A single turn carries every row of the set below to another of its rows. Some are shown first; where does it send the rows asked next?
zofal: -6  -7  -35  10  15  12  -8  -28  -7  -35  -8  -7
loma: -9  -13  -10  -5  22  27  24  -24  -16  -12  -1  -28
badu: -16  34  -15  -19  -3  5  -5  0  -6  -25  11  -20
pobof: -15  0  8  -25  26  22  15  -17  -20  -20  -16  -27
dasat: -3  1  0  7  9  14  10  -36  -5  -33  9  -18
folik: -10  -2  -33  -6  12  19  -20  -20  2  -31  -28  -4
safog: -12  10  -18  -3  2  7  6  -3  -33  8  4  -9
Sako: -21  4  -28  -20  14  1  9  -9  -28  6  -3  -7
Lume: -27  12  -20  -20  -5  3  -3  -3  -10  -20  19  -21
fol: -8  -26  1  -13  8  15  -9  -17  -9  -3  -16  -15
kuzib: -19  10  -13  8  24  16  4  -4  -5  -46  0  -23
Zisim: -6  10  -4  -26  28  29  11  -11  5  -13  -29  -22
sulur: -16  -5  -10  -4  22  8  13  -32  12  -31  7  -19
Nas: -25  -15  -19  -19  8  30  1  -24  18  -16  -13  -15
Lefo: -2  33  -25  -12  15  9  9  -6  -22  2  -13  -5
dup: -14  8  -1  -18  -7  45  -1  -24  -4  -22  -25  -19
kug: 0  -9  5  -9  25  -1  -5  -16  5  -14  -14  -13
feto: -17  19  -29  -38  -3  1  -14  -22  -15  -20  -4  -9
Lutom: -16  17  -9  6  8  37  0  -1  -15  -40  -14  -24
bipi: -33  -9  -24  -1  19  20  -2  1  4  -33  -6  -20
zutod: 10  -9  1  2  -1  32  -2  -20  -12  -3  -19  -16
Memip: -9  23  -20  -15  14  -1  -2  4  -9  5  -13  -3
mubin: -4  27  -40  -24  1  4  -10  -24  -1  -19  0  -8
Mufiz: -12  13  -30  -27  -12  10  -7  -27  -30  -20  6  -13
Sud: -29  -1  -19  -4  3  42  -7  3  -7  -29  -19  -20
vobi: -18  13  -10  -19  8  -1  -2  1  -27  3  -9  -7
nal: 18  8  5  4  16  14  0  -19  -1  -13  -16  -14
moke: -11  5  -14  -12  7  23  -21  -22  -20  -38  -31  -8
dom: -1  21  -41  -15  -7  11  -2  -28  -16  -18  8  -11
dufa: -21  10  -30  -14  -16  19  -3  -2  -8  -10  14  -20
Pelev: -11  -10  -20  -4  12  14  0  -28  25  -20  -3  -13
rali: -2  19  -28  2  8  6  7  -1  -14  10  -2  -4
tisaf: -4  18  8  -5  10  25  11  -32  -10  -37  -4  -22
dokod: -7  0  -15  5  11  15  -9  -30  -30  -42  -10  -12
lum: -14  22  -20  -20  23  -8  9  -7  -23  -3  -7  -6
Logas: 0  -1  -21  -6  24  34  20  -17  8  -6  -16  -23
tem: -11  32  -25  -14  -13  21  -6  0  -4  -14  6  -20
fem: -17  -2  -5  -23  -1  31  -12  -21  14  -17  -26  -11
zugul: -9  7  14  -13  -5  31  -3  -29  -16  -29  -15  -19
reles: -9  14  -33  -12  6  17  11  -8  -27  12  -11  -7

loma -> nal
dufa -> mubin
Now find these:
safog -> Lefo
dup -> fem
bipi -> zofal

A single turn carries every row of the set below to another of its rows. Some are shown first; where does it send the rows asked next?
tipu: -20  5  -11  -3  23  -8  -7  -29  38  7  -1  -10  -9  -7  -19  35  17  -26  17  2  -19  -10  -2  3  2  10  -17  0  -5
mal: -8  40  22  13  6  -6  -5  -14  33  30  -10  -5  0  -5  0  12  5  -24  -4  8  -17  19  19  4  1  47  -18  20  17
Rapu: 9  -4  0  -4  34  -7  11  -2  18  9  -3  -23  2  -2  -3  19  21  -18  -18  -10  -20  10  7  9  -18  25  -6  23  -33
Kedol: -17  18  -4  0  23  -16  2  -26  19  5  -12  15  -7  -12  -21  30  22  -16  -4  -6  -25  3  5  -21  -13  4  -19  -19  -27
liler: 9  21  -11  7  10  -27  -24  -24  19  23  22  28  -21  8  -9  27  4  -7  -8  21  -10  10  2  12  -16  21  -24  35  23
Tofe: -16  3  -20  10  35  -11  -1  -4  29  17  -13  7  -1  -7  5  6  19  -1  3  -8  -19  5  14  -25  -11  3  -31  4  -30
galo: 20  12  -1  1  5  -19  -15  -22  13  30  9  24  -26  2  6  24  12  23  -28  31  -10  3  20  -19  0  12  -23  12  -9
figaz: -6  16  6  2  -9  -6  -21  -1  21  3  12  23  -23  -16  3  11  36  -4  -23  37  -4  -5  10  26  3  7  -17  11  -12
til: -10  9  -23  7  39  -6  0  -4  29  16  -14  3  -12  -13  5  4  14  -4  2  -7  -15  -13  24  -13  -6  7  -27  7  -30
voz: 28  25  -16  -1  5  -21  3  -6  -9  19  14  6  -18  10  -13  23  23  0  -27  21  4  12  25  12  -9  20  -9  19  8
Koleb: -9  40  15  -2  5  -27  -10  2  4  15  -2  -1  12  0  12  6  4  -28  -22  9  4  -2  23  -8  -10  29  6  8  -14
koluf: 12  23  0  4  8  -16  -11  -12  16  12  12  12  -43  -4  10  19  15  0  -16  33  -12  3  21  28  -30  11  -6  25  -4
sugiv: 3  5  17  8  31  -7  0  -18  33  21  9  -12  -12  -5  -10  20  23  -19  -1  -8  -39  9  -15  14  -26  24  -13  3  -16
kepeb: -6  19  -10  3  26  -20  1  -25  11  13  -3  16  -4  -3  -25  21  18  -12  -8  -4  -22  -12  4  -26  -3  3  -16  -20  -25
ref: 11  15  1  3  2  -10  -8  -13  15  15  16  24  8  1  -15  21  29  1  -36  24  5  22  1  23  12  17  -8  4  15
sezi: 9  12  -17  10  42  -15  20  -4  13  32  -1  4  10  -1  -12  5  11  -5  -12  -27  -16  1  11  3  -12  26  -16  11  -14
kolan: -16  4  -6  1  22  -11  -8  -21  29  6  -1  -10  -7  -3  -25  36  25  -34  12  1  -26  8  -7  -4  -3  16  -23  5  -6
tero: -6  18  -3  -14  -5  -29  -7  -24  11  17  2  24  -20  -13  -5  50  6  -5  -18  25  5  -10  21  7  -2  16  -13  25  3
Tene: -7  36  15  4  -11  -13  9  -24  18  6  -6  -2  8  10  -8  18  18  -26  -17  26  -24  19  27  -11  7  29  -3  11  -3
Fiz: 3  17  1  2  -1  3  -19  -3  41  12  3  21  -17  -25  1  15  24  4  -26  14  4  9  14  35  3  26  -31  29  6
Zusu: 8  33  29  13  18  -9  -23  -6  24  24  -5  -3  -10  3  16  -4  2  -21  -25  17  -23  10  17  -12  -8  38  -12  23  -15
gapam: -8  42  11  10  -15  -9  -11  -20  40  3  4  5  -7  4  14  -5  14  -6  -6  19  -26  8  27  -11  -18  20  -15  -2  -15
bulik: 15  27  -9  9  7  -8  -36  -6  27  10  13  39  -9  -6  -15  5  21  1  -29  12  6  16  3  9  -1  17  -32  8  10
Zik: -8  41  -7  8  0  -20  -20  -7  32  17  9  3  16  11  9  -4  4  -15  2  2  4  13  21  -13  -11  29  -17  5  7
tefe: 5  -3  -4  -2  32  -6  18  -10  22  9  -1  -21  -6  -5  -4  19  20  -23  -12  -3  -26  -6  12  22  -9  22  -1  28  -29
Napu: -4  10  -12  3  29  -17  19  5  14  29  -5  3  13  -10  -7  7  19  -8  -8  -30  -12  3  10  -1  -21  26  -23  11  -22
sosi: 14  8  6  8  29  -6  0  -32  36  16  15  -4  -13  2  -20  18  14  -15  -7  -8  -43  3  -13  11  -17  24  -13  2  -14
Gufa: 15  13  7  12  6  -12  -16  -1  7  18  12  39  -9  -4  -4  1  26  1  -47  24  -11  6  5  11  7  16  -19  24  -13
lape: 7  21  -15  5  -1  -12  -4  0  18  41  8  7  -27  -11  5  21  20  18  -4  15  8  -3  29  12  -5  23  -35  21  13
mos: -13  16  -5  0  11  -13  -13  4  15  13  -4  29  -2  -22  5  22  22  -5  -28  26  21  5  18  27  8  11  -8  14  6

voz -> lape
Kedol -> kolan
Now find these:
mal -> Zusu
Fiz -> Gufa
sezi -> til

A single turn carries every row of the set below to another of its rows. Some are shown first; where does it send the rows asked next?
loz: -4  -7  -16  -5  23  13  -7  1  -22  -12  -5  32  17  0  9  -3  8  -3
zore: 1  -23  -22  -8  15  -18  -6  -6  14  -9  -6  4  19  -4  12  -27  17  16
bon: 0  -16  -11  -19  21  -24  17  20  1  -9  -21  3  23  -26  14  -1  14  21
lak: 20  -21  35  9  8  -20  2  19  -27  3  -4  4  6  -6  16  -9  9  10
savo: 17  -8  -17  9  30  -22  6  -2  8  -24  -19  -1  20  2  1  -5  15  23
befi: 18  -21  32  6  17  -18  -6  6  -19  1  3  -3  11  12  6  -13  8  3
zalob: 4  -12  -13  -5  13  13  -3  14  -25  -1  -7  41  10  -18  19  -2  7  7
Tesud: 10  -26  -10  -8  6  -5  5  19  -7  -10  -16  -35  10  -28  15  2  1  25
kiv: 7  -26  32  -2  4  -18  -4  14  -23  7  3  3  10  -3  19  -17  10  2
supo: 5  -6  -7  -23  25  14  3  11  -21  3  -5  31  19  -6  -2  2  0  1
katum: 9  -30  -17  -2  6  -1  -12  -1  4  -17  -3  -37  12  -11  11  -12  3  20
vagad: 11  -18  -21  17  11  -20  5  12  -2  -20  -22  14  12  -23  26  -9  23  28
vibo: -10  -10  -4  18  16  19  -5  12  0  3  1  -11  14  -16  3  4  3  -24
depo: 19  -1  -9  3  28  13  2  11  -27  -13  -12  33  12  -7  0  10  5  10
kelik: 18  -23  -16  13  11  -3  -6  3  -3  -26  -13  -35  8  -10  10  1  5  24
Sumim: 15  -22  28  23  10  -19  -9  5  -24  -10  0  4  6  7  17  -15  15  3
bak: 10  -26  -15  11  2  -4  -2  13  -10  -23  -16  -30  8  -26  23  1  7  25
Doz: 12  -4  -1  32  18  21  -1  16  -1  5  -4  -7  9  -17  -3  9  1  -14
Redig: 21  -32  -14  -6  3  1  -4  11  4  -2  -5  -33  8  -21  9  -11  -1  29
Tik: 10  -14  -5  30  7  26  -8  17  2  15  3  -2  7  -22  4  -2  3  -11
limu: 4  -17  32  10  14  -24  1  13  -29  -12  -7  -1  10  2  18  -5  15  -1
lur: -8  -13  -4  26  7  22  -6  20  -4  6  -2  -3  8  -28  12  2  7  -18
zem: 2  -7  2  14  20  20  3  21  -1  10  -4  -12  12  -21  -4  11  -1  -19
tur: 27  -22  -12  -9  16  -16  6  10  12  8  -10  11  15  -19  3  -17  10  35
sog: 23  -11  -13  2  20  16  -9  3  -15  2  1  39  9  -3  3  -7  4  10

befi -> kiv
zalob -> depo
Now find these:
Doz -> vibo
Redig -> Tesud
zore -> tur

A single turn carries every row of the set below to another of its rows. Some are shown first; where does it send the rows asked next?
dira: 18  -4  -14  12  6  33  -7  -21  2  16  17  5
far: -10  9  -30  18  -11  12  21  13  8  2  10  -2
gifi: 24  20  -13  2  9  17  -15  2  -32  -2  -5  17
nedi: -18  27  -44  -14  0  2  -7  1  -6  -7  13  8
led: -17  13  -38  3  -5  -1  11  4  7  -17  2  7
vuzig: 24  5  -12  15  4  34  -7  -6  -14  19  16  4
romef: 23  23  -17  -5  17  19  -18  -6  -28  -7  -3  22
vugum: 26  13  -10  11  6  28  -11  1  -28  10  6  8
ral: 27  11  -18  -3  -4  37  -4  -14  -23  10  11  0
ruz: 7  18  -26  25  -6  14  32  0  7  8  0  11
tikit: 19  1  -22  -10  1  32  -2  -33  3  7  8  3
Sose: 29  17  -18  -3  -5  33  -6  -9  -32  1  7  7
zag: 27  15  -10  8  13  34  -9  -4  -20  16  12  9
bivez: 3  26  -29  29  -6  22  18  9  2  15  5  2
soked: -17  29  -46  -2  6  0  -6  -9  8  -14  -1  14
Ler: 12  -7  -19  4  11  24  -11  -32  12  6  10  12
rig: -17  19  -45  11  1  9  -3  -16  16  -11  9  14
dani: 13  8  -21  -7  15  7  -19  -24  -6  -14  -11  27
duna: 29  19  -21  -8  -1  23  -6  -13  -32  -9  -7  14
peke: 21  16  -18  -6  13  8  -19  -9  -21  -11  -11  24
Dofi: -7  15  -28  14  -8  10  21  20  1  2  7  -5
bup: -15  19  -48  3  -9  7  -3  -9  -5  -17  19  15
luti: 15  -1  -20  2  17  24  -10  -34  10  -4  6  19
lig: -12  31  -36  -18  6  1  1  9  -7  7  2  3
buvuf: 23  6  -22  -14  6  17  -4  -34  -5  -13  -9  19
falo: -4  42  -32  3  5  6  6  15  -11  4  -9  10
rup: 3  37  -27  18  -1  15  13  16  -8  12  -3  4
pafor: 5  24  -22  8  1  9  29  9  2  17  -8  4
sibut: 16  5  -20  -3  20  17  -16  -30  0  -15  0  27
zuso: -15  7  -34  14  -10  10  19  2  15  -4  11  1
nopuf: 18  -2  -15  9  14  32  -8  -28  8  8  14  12
vumi: 9  -2  -22  -3  15  15  -16  -33  9  -8  0  21
beba: -3  31  -24  -7  6  5  18  13  -3  18  -7  1
keguk: -6  14  -44  22  -14  11  8  -14  2  -16  17  18
bele: 23  6  -12  11  13  36  -6  -15  -3  16  18  7
peral: 26  15  -22  -12  2  16  -6  -23  -21  -15  -12  21
zene: 3  11  -34  30  -12  13  23  -9  6  -9  10  17
Zivup: -10  15  -41  24  -3  16  7  -15  19  -3  16  8
gegi: 26  22  -13  2  15  27  -15  0  -27  5  4  15
Bato: 21  3  -19  -5  -1  39  -1  -25  -7  14  13  -2
Rabol: -12  22  -32  1  -4  0  11  20  -6  -11  -3  5
Bevif: 18  16  -21  -7  21  13  -18  -19  -14  -17  -4  28
dovad: -10  36  -39  -2  7  -1  -5  5  -5  -6  -8  13
bive: -17  8  -36  8  -8  3  14  2  15  -13  8  5
buv: -14  18  -35  -2  -3  -3  8  12  0  -17  -2  7
fibe: -3  20  -34  30  -6  23  15  -4  13  8  14  5
Zenog: 19  1  -23  -13  4  24  -3  -38  5  -3  -3  12
zasa: -8  23  -29  8  -6  3  15  22  -5  -2  1  0

romef -> bele
Rabol -> far
Now find these:
vumi -> gifi
nedi -> pafor
bivez -> rig
tikit -> peral

A single turn carries every row of the set below to another of its rows. Some are shown first; where does it send the rows asked next?
Gidok: -21  0  -6  -6  -19  16  -20  1  -13  7  -19  3  16  -6  3  -4  -1  32  13  6  -9  19  -14  6  5  -5  24  -6  36  20  9  0  -6  -14  17  -4  18  -16  -7  35  -21  -7  17  -1
vapu: 7  -25  -8  6  9  4  -2  -21  -4  27  -26  -13  19  10  3  9  -16  22  3  7  -4  -10  10  10  2  -2  10  -9  3  16  32  -13  5  10  -22  -7  14  -15  1  -11  6  9  25  -7
dadi: 0  -19  15  3  -23  -1  0  -25  2  15  -21  1  -11  -16  7  -17  7  0  7  -7  -3  26  13  6  22  -14  30  -14  28  15  19  -15  -23  -6  4  25  10  -11  6  -4  -24  1  10  -1
siz: 9  24  21  -9  -5  -34  -11  -6  2  27  -2  -4  42  -3  0  -5  -1  1  3  7  2  15  1  3  -4  -38  32  -16  -2  1  14  10  7  10  -2  0  7  -6  -18  -12  -20  1  -11  18
Sinen: 11  3  1  13  -4  -19  -15  5  1  17  -17  8  24  13  -2  16  20  24  16  2  3  10  7  -8  2  20  15  18  22  5  28  1  11  -12  18  17  22  -8  -9  14  -16  2  10  0
begeg: -28  6  4  0  -4  22  -11  -10  -19  7  2  -13  -14  -11  -20  -13  6  -2  8  15  -6  11  7  0  1  12  12  -25  11  -10  23  -20  14  0  0  5  33  -36  -4  6  8  6  -16  -4
Mumun: -26  16  -1  -21  -7  3  -26  -13  -23  23  -2  17  -3  14  0  1  13  29  26  15  2  -14  -15  18  9  -5  17  -15  -5  -12  20  10  3  7  -13  11  5  5  -2  -14  -12  31  -21  20
nif: -12  23  4  -13  9  14  -16  -26  -12  -6  14  18  8  -35  -11  -20  1  1  -10  -8  -4  10  20  17  6  -13  4  -14  12  -4  18  9  8  1  -6  -3  1  11  10  -4  -29  -11  -10  9
kure: -7  5  22  -7  -4  11  -12  -10  -11  -23  3  1  2  -33  -10  -5  -20  3  1  24  -15  -2  -9  -16  -9  1  30  -4  10  -9  1  14  -8  4  12  -3  7  -18  -3  -1  2  30  -5  10
Ruker: 20  12  10  -22  -23  -12  -17  8  -21  -4  13  14  16  4  19  13  35  10  -17  -2  -19  10  33  -3  3  -11  14  -23  -4  8  20  -7  -8  16  4  4  -4  -1  0  -10  -11  7  13  4
lorum: -15  8  1  -9  -3  17  -21  -9  -12  27  -13  20  6  8  -1  1  -2  25  32  -3  2  -24  -15  18  23  -17  13  -8  -1  -18  8  -2  -4  -10  -4  3  2  10  1  -9  -6  34  -10  11
noti: -3  5  5  -4  3  -28  -11  -14  1  -2  17  -6  4  -12  -13  -24  3  6  13  2  17  23  10  -8  -9  -14  27  -20  21  12  20  22  -16  7  -11  -20  9  -8  -11  -4  -15  -23  11  14
monem: 10  -13  -18  -5  -1  3  4  -12  -13  24  -6  -18  18  9  11  5  -16  19  -5  5  7  -10  30  2  -4  -14  1  -27  4  14  28  -19  6  0  -17  -17  22  -4  -3  3  -2  -5  21  0
tigam: 19  0  3  -21  -26  -18  -9  -4  -24  -2  31  6  -3  1  15  12  39  -4  -3  -1  -8  4  20  -4  12  -6  18  -19  1  -9  20  1  -14  18  2  5  -1  0  -4  -5  0  26  0  2
Fif: 13  -10  10  -16  2  16  -30  -17  8  13  5  7  2  -16  10  25  -14  14  -7  30  2  -10  -11  1  -18  -1  15  -10  6  -4  22  19  15  20  8  11  13  -9  -15  16  1  12  -18  9

Gidok -> noti
Fif -> Sinen
tigam -> lorum
Now find these:
vapu -> Ruker
begeg -> dadi

A single turn carries every row of the set below to another of its rows. Some are shown first; where does it send the rows asked next?
dukom: -16  31  19  14  -8  -10  11  5  -19  -18  -25  28  7  -3  -2  5  7  -1
Viz: 14  -1  18  11  19  12  -15  1  -20  8  -23  1  -9  -9  -10  -14  -5  -25
munil: 2  18  34  -3  14  -5  11  10  19  3  -15  -7  -14  -4  27  -2  -7  4
Lota: -30  25  22  9  -1  -4  12  5  -16  -15  -28  30  5  -9  -2  3  10  -11
Supi: -30  3  22  -9  -12  6  13  20  -32  -16  -19  5  -18  -31  10  -10  -4  -11
fipi: 6  -4  12  7  17  12  -23  0  -16  9  -16  -1  -4  -11  -3  -16  -13  -26
Komo: -13  -15  -2  10  -6  5  4  -4  15  -4  -6  3  1  -1  2  -31  12  16
loke: -4  13  -9  8  -4  -6  27  5  -12  -12  1  10  -20  -31  -18  4  -9  -1
doni: -1  11  -9  8  1  -8  29  8  -10  -14  -4  18  -5  -27  -12  14  -14  0
pivu: -11  -19  0  7  -7  8  9  3  6  0  -13  2  6  -1  2  -30  14  21
zedir: 4  16  28  -12  14  -3  16  9  20  5  -21  -12  -11  -10  22  3  -2  3
nuzut: -25  0  14  -2  -10  12  21  32  -27  -16  -13  7  -23  -28  6  -10  -2  -12
Fedal: 12  -2  14  5  18  17  -16  -2  -17  8  -23  2  -6  -7  -10  -13  -6  -26
valo: 2  15  31  -12  13  -7  17  6  22  0  -22  -11  -16  -10  20  3  -1  4
Moz: -11  -20  -1  6  -9  1  6  4  5  -4  -12  1  9  -4  0  -31  16  18

Komo -> fipi
pivu -> Fedal
Now find these:
Moz -> Viz
loke -> Supi
nuzut -> Lota

